(in the rows, 128 means zero)
Rotation paths and how fast each direction turns (degrees each step):
Each turn is a multiple of 5 degrees from 10 to 175, or 0.
Each row of a path follows its step; steps can be skipped.
Path 1:
step 0: [122 135 130 121 130 127 126 139 137 123 125 138 123 128 138 127 130 121
 132 136 134 133 128 127 121 119 128 120 124 132 124 122 118 128 121 129
 124 127]
step 1: [126 133 132 122 122 134 120 136 129 125 130 120 121 127 131 130 126 132
 129 126 124 125 123 134 122 131 120 126 131 135 136 135 118 121 130 115
 135 135]
step 2: [130 128 128 123 131 135 134 141 129 127 121 120 131 125 129 137 128 126
 126 126 130 127 130 126 131 126 140 123 120 132 134 116 122 120 136 130
 136 125]
step 3: [128 134 134 124 134 126 125 134 121 134 128 137 122 133 129 130 125 132
 131 135 132 125 134 133 124 120 128 127 139 139 124 117 118 123 122 125
 128 126]
step 4: [131 136 133 137 132 130 127 130 137 125 123 127 120 126 138 129 123 120
 119 133 124 121 122 134 130 130 125 127 124 128 136 127 121 120 125 114
 132 129]
step 5: [128 129 130 117 131 128 123 137 132 122 121 131 129 122 135 130 131 125
 135 135 133 133 122 134 116 132 140 126 125 127 133 120 121 125 136 134
 130 131]
step 6: [124 133 136 121 135 138 123 132 131 131 128 124 122 130 133 131 132 135
 134 127 127 132 127 125 126 113 121 125 132 142 135 128 124 126 125 123
 134 125]
step 7: [126 131 126 130 118 128 135 143 131 123 126 126 126 123 132 130 128 123
 119 124 128 122 126 125 129 125 132 124 122 135 128 121 116 118 123 119
 127 131]
step 8: [131 132 131 118 132 132 119 138 125 136 122 129 126 134 127 135 118 131
 130 138 134 122 131 135 124 137 131 125 130 127 129 125 118 122 131 128
 135 131]
step 9: [131 132 139 133 141 129 129 127 130 122 127 125 126 130 133 130 130 118
 129 132 128 129 129 135 130 120 128 125 130 138 140 119 128 123 132 119
 136 120]
Speeds:
[130 126 130 127 130 125 126 129 126 129 130 128 129 131 129 128 125 128
 131 131 127 128 128 127 125 125 126 126 128 128 126 131 128 127 127 130
 128 127] => 135
[127 128 126 127 130 129 124 128 128 127 129 127 126 130 128 128 130 129
 127 128 130 128 131 129 127 127 125 130 132 128 129 128 132 127 127 124
 130 129] => 140
Path 2:
step 0: [127 129 123 139 126 131 139 121 138 125 129 131 124 131 125 131 118 125
 133 126 125 133 127 125 142 120 128 124 125 128 138 126 129 124 142 130
 136 128]
step 1: [130 130 118 129 136 121 117 135 137 117 117 136 128 127 125 125 132 123
 125 131 127 134 133 122 130 134 136 118 129 125 122 128 126 128 136 130
 123 129]
step 2: [126 127 132 124 132 120 138 126 124 135 120 132 120 123 126 132 135 139
 127 140 134 130 141 138 133 134 130 129 126 128 133 129 129 121 130 126
 129 130]
step 3: [118 133 125 132 127 134 127 133 134 134 134 127 125 133 125 115 130 132
 130 126 122 132 128 133 137 132 129 134 126 139 126 122 142 128 136 130
 121 132]
step 4: [132 124 124 125 125 130 137 128 137 131 123 131 122 136 121 125 130 123
 128 127 125 135 125 118 116 138 126 124 120 129 133 126 122 123 135 114
 123 124]
step 5: [119 130 122 131 133 129 131 134 120 129 118 132 129 119 118 124 129 125
 130 121 127 125 141 136 115 122 132 128 125 121 130 121 130 127 133 130
 132 125]
step 6: [124 130 136 130 121 130 130 136 134 132 129 138 118 113 120 127 119 129
 134 127 130 127 123 131 136 134 129 128 129 136 133 136 123 124 136 134
 132 125]
step 7: [124 120 127 118 132 130 127 124 138 115 127 128 130 133 124 125 129 128
 122 125 125 130 139 116 132 132 124 133 124 130 127 129 131 125 141 139
 129 124]
step 8: [126 126 119 138 131 132 133 120 133 129 120 136 131 126 121 126 141 127
 128 141 134 127 128 133 123 129 126 126 125 129 124 133 123 114 126 134
 123 129]
step 9: [124 134 122 135 127 125 138 128 135 139 126 123 125 124 128 133 135 127
 135 120 121 125 137 128 144 130 139 126 123 130 130 123 133 127 128 132
 130 124]
Speeds:
[126 133 128 130 128 131 129 128 128 130 128 129 126 128 129 130 128 127
 130 126 132 128 127 129 130 127 127 130 128 130 126 126 129 127 127 128
 132 131] => 120
Path 3:
step 0: [128 124 130 126 134 116 126 130 127 127 124 132 121 128 118 121 135 125
 131 121 125 139 129 118 132 123 127 120 130 127 125 136 133 134 135 128
 130 120]
step 1: [115 124 124 120 129 127 137 128 136 128 121 135 121 125 120 124 135 131
 126 127 131 125 122 133 128 129 119 127 123 119 122 121 134 124 136 126
 128 126]
step 2: [126 127 125 130 129 128 131 124 136 112 132 131 133 125 127 132 126 132
 138 130 131 129 124 135 136 132 131 129 129 131 134 119 137 130 138 129
 135 120]
step 3: [127 128 127 127 120 117 128 120 130 128 134 130 132 124 129 122 128 130
 125 124 116 130 123 126 130 122 126 125 129 133 141 129 145 128 132 132
 127 135]
step 4: [131 122 129 124 129 130 120 129 121 133 126 139 128 124 119 129 136 125
 125 136 125 120 124 134 137 123 124 127 129 131 131 133 133 126 141 127
 122 130]
step 5: [129 126 128 129 129 132 127 120 131 122 132 135 134 136 116 123 130 130
 129 134 127 128 114 135 126 134 127 124 138 129 123 124 125 120 128 125
 131 136]
step 6: [127 132 123 130 131 120 117 132 132 122 131 131 131 128 123 122 119 126
 134 128 127 137 135 127 129 121 130 127 139 128 127 131 135 115 132 124
 134 131]
step 7: [128 122 135 122 132 122 126 128 139 145 123 125 122 129 122 122 123 126
 126 135 127 134 128 128 127 124 119 123 133 128 129 125 136 125 132 133
 129 125]
step 8: [126 124 127 137 135 137 135 130 127 126 117 131 115 127 117 126 133 134
 132 133 127 132 130 131 138 133 125 123 133 133 128 125 134 129 130 128
 133 127]
step 9: [126 123 116 124 129 132 131 125 129 119 133 132 127 140 125 116 129 137
 130 120 127 132 129 128 128 124 129 121 123 125 136 122 135 121 129 134
 132 124]
Speeds:
[128 128 134 129 129 129 129 126 127 129 127 130 129 131 125 128 127 126
 131 128 129 130 133 128 125 128 126 129 128 129 126 129 128 125 127 128
 128 129] => 45
Path 4:
step 0: [128 129 134 130 136 125 133 126 137 127 129 133 123 138 121 125 124 128
 123 126 132 121 124 134 137 125 123 128 132 126 118 135 121 118 136 131
 121 132]
step 1: [122 126 127 138 127 122 127 129 137 126 130 127 129 129 134 130 121 126
 125 124 119 125 128 124 115 133 117 131 136 130 136 125 122 137 136 127
 131 125]
step 2: [133 126 118 132 131 129 127 129 132 127 127 126 126 123 122 129 127 134
 119 127 134 116 123 140 133 128 128 121 123 138 128 123 122 122 130 129
 117 125]
step 3: [129 127 135 132 119 121 133 130 131 136 130 134 129 125 131 120 123 127
 131 131 119 119 130 131 133 127 110 128 130 121 127 130 126 129 133 117
 130 126]
step 4: [130 126 118 127 126 126 123 134 136 130 128 123 121 123 132 125 129 126
 114 132 123 131 121 134 124 133 136 125 116 127 129 118 127 135 136 126
 128 127]
step 5: [134 137 125 124 119 121 122 126 131 132 136 132 129 130 125 118 123 135
 135 130 135 118 134 135 132 123 127 116 128 125 126 131 132 131 123 124
 127 125]
step 6: [124 121 128 130 122 129 124 126 126 131 128 139 124 122 126 123 137 125
 130 134 121 130 119 128 124 137 130 134 119 121 128 121 128 137 123 119
 133 121]
step 7: [136 132 121 124 124 123 129 135 121 134 127 119 120 126 130 125 130 127
 122 130 138 127 136 130 131 124 139 123 125 122 132 132 131 126 121 131
 135 118]
step 8: [128 131 136 120 117 129 134 132 128 127 133 142 131 131 121 128 127 129
 140 127 129 133 122 123 131 131 132 130 118 123 127 133 130 138 124 128
 132 134]
step 9: [120 132 121 131 138 125 129 123 124 127 121 127 114 132 126 123 135 125
 127 128 133 132 131 125 123 127 137 132 130 117 129 123 126 130 122 135
 137 129]
Speeds:
[131 127 130 127 127 130 129 127 130 129 127 127 129 133 125 128 128 129
 129 127 132 126 127 125 129 128 126 126 127 129 126 129 130 128 129 124
 129 128] => 140
[128 127 132 131 125 128 127 127 126 127 128 128 130 127 126 124 124 128
 130 128 128 128 128 128 127 126 129 131 127 126 125 130 126 128 129 127
 126 130] => 140
Path 5:
step 0: [122 117 119 129 137 128 133 137 126 132 125 132 133 123 126 121 129 119
 129 128 126 125 131 131 129 136 135 125 122 132 117 133 131 136 126 131
 124 112]
step 1: [120 126 132 128 128 133 124 120 130 120 140 122 132 141 133 134 119 126
 122 122 135 131 125 125 125 127 138 129 121 133 128 129 122 139 136 135
 131 124]
step 2: [137 116 130 129 125 123 122 131 122 125 132 130 131 123 141 133 123 138
 134 133 126 125 120 118 143 129 128 128 127 125 131 133 126 133 132 125
 125 136]
step 3: [124 123 130 124 131 122 141 128 137 139 133 130 125 119 119 128 135 124
 129 119 126 140 126 127 139 126 134 122 127 122 127 127 126 125 134 125
 129 140]
step 4: [129 135 127 133 122 134 130 119 133 128 125 129 132 139 126 129 124 116
 121 128 132 128 134 130 136 124 123 138 120 124 135 126 133 123 120 116
 125 137]
step 5: [128 136 125 132 129 134 128 133 127 132 127 129 127 128 119 123 134 136
 135 143 129 124 125 134 137 136 125 134 128 126 129 136 141 131 133 124
 131 118]
step 6: [120 137 132 129 128 135 139 133 125 115 129 116 117 127 125 126 131 130
 122 132 129 131 131 132 123 120 135 123 133 123 130 136 120 130 130 132
 122 121]
step 7: [123 124 136 134 121 127 121 131 124 112 124 132 131 134 136 129 135 139
 134 122 124 130 133 121 118 133 118 128 129 124 134 127 125 127 123 122
 127 130]
step 8: [138 127 134 123 141 123 135 134 128 139 127 125 129 124 125 134 126 134
 129 126 125 126 126 126 114 139 119 123 129 121 127 129 128 120 133 129
 133 133]
step 9: [131 130 118 122 132 122 133 123 123 125 119 134 121 130 138 134 127 118
 120 124 136 129 135 131 122 122 129 124 126 131 123 119 136 117 134 124
 125 127]
Speeds:
[131 125 128 128 126 130 129 129 128 129 130 127 124 127 130 131 127 128
 127 123 127 130 126 126 128 129 125 130 128 128 127 126 129 128 131 127
 127 128] => 60
[126 124 126 127 128 130 128 126 131 130 128 127 128 126 130 132 126 130
 128 129 129 127 128 129 131 127 131 127 126 130 130 127 128 128 127 126
 131 129] => 40
[131 127 126 129 128 130 129 130 127 128 125 125 129 127 131 129 125 125
 125 131 128 127 129 126 128 126 128 128 128 126 129 131 127 128 124 129
 125 130] => 160
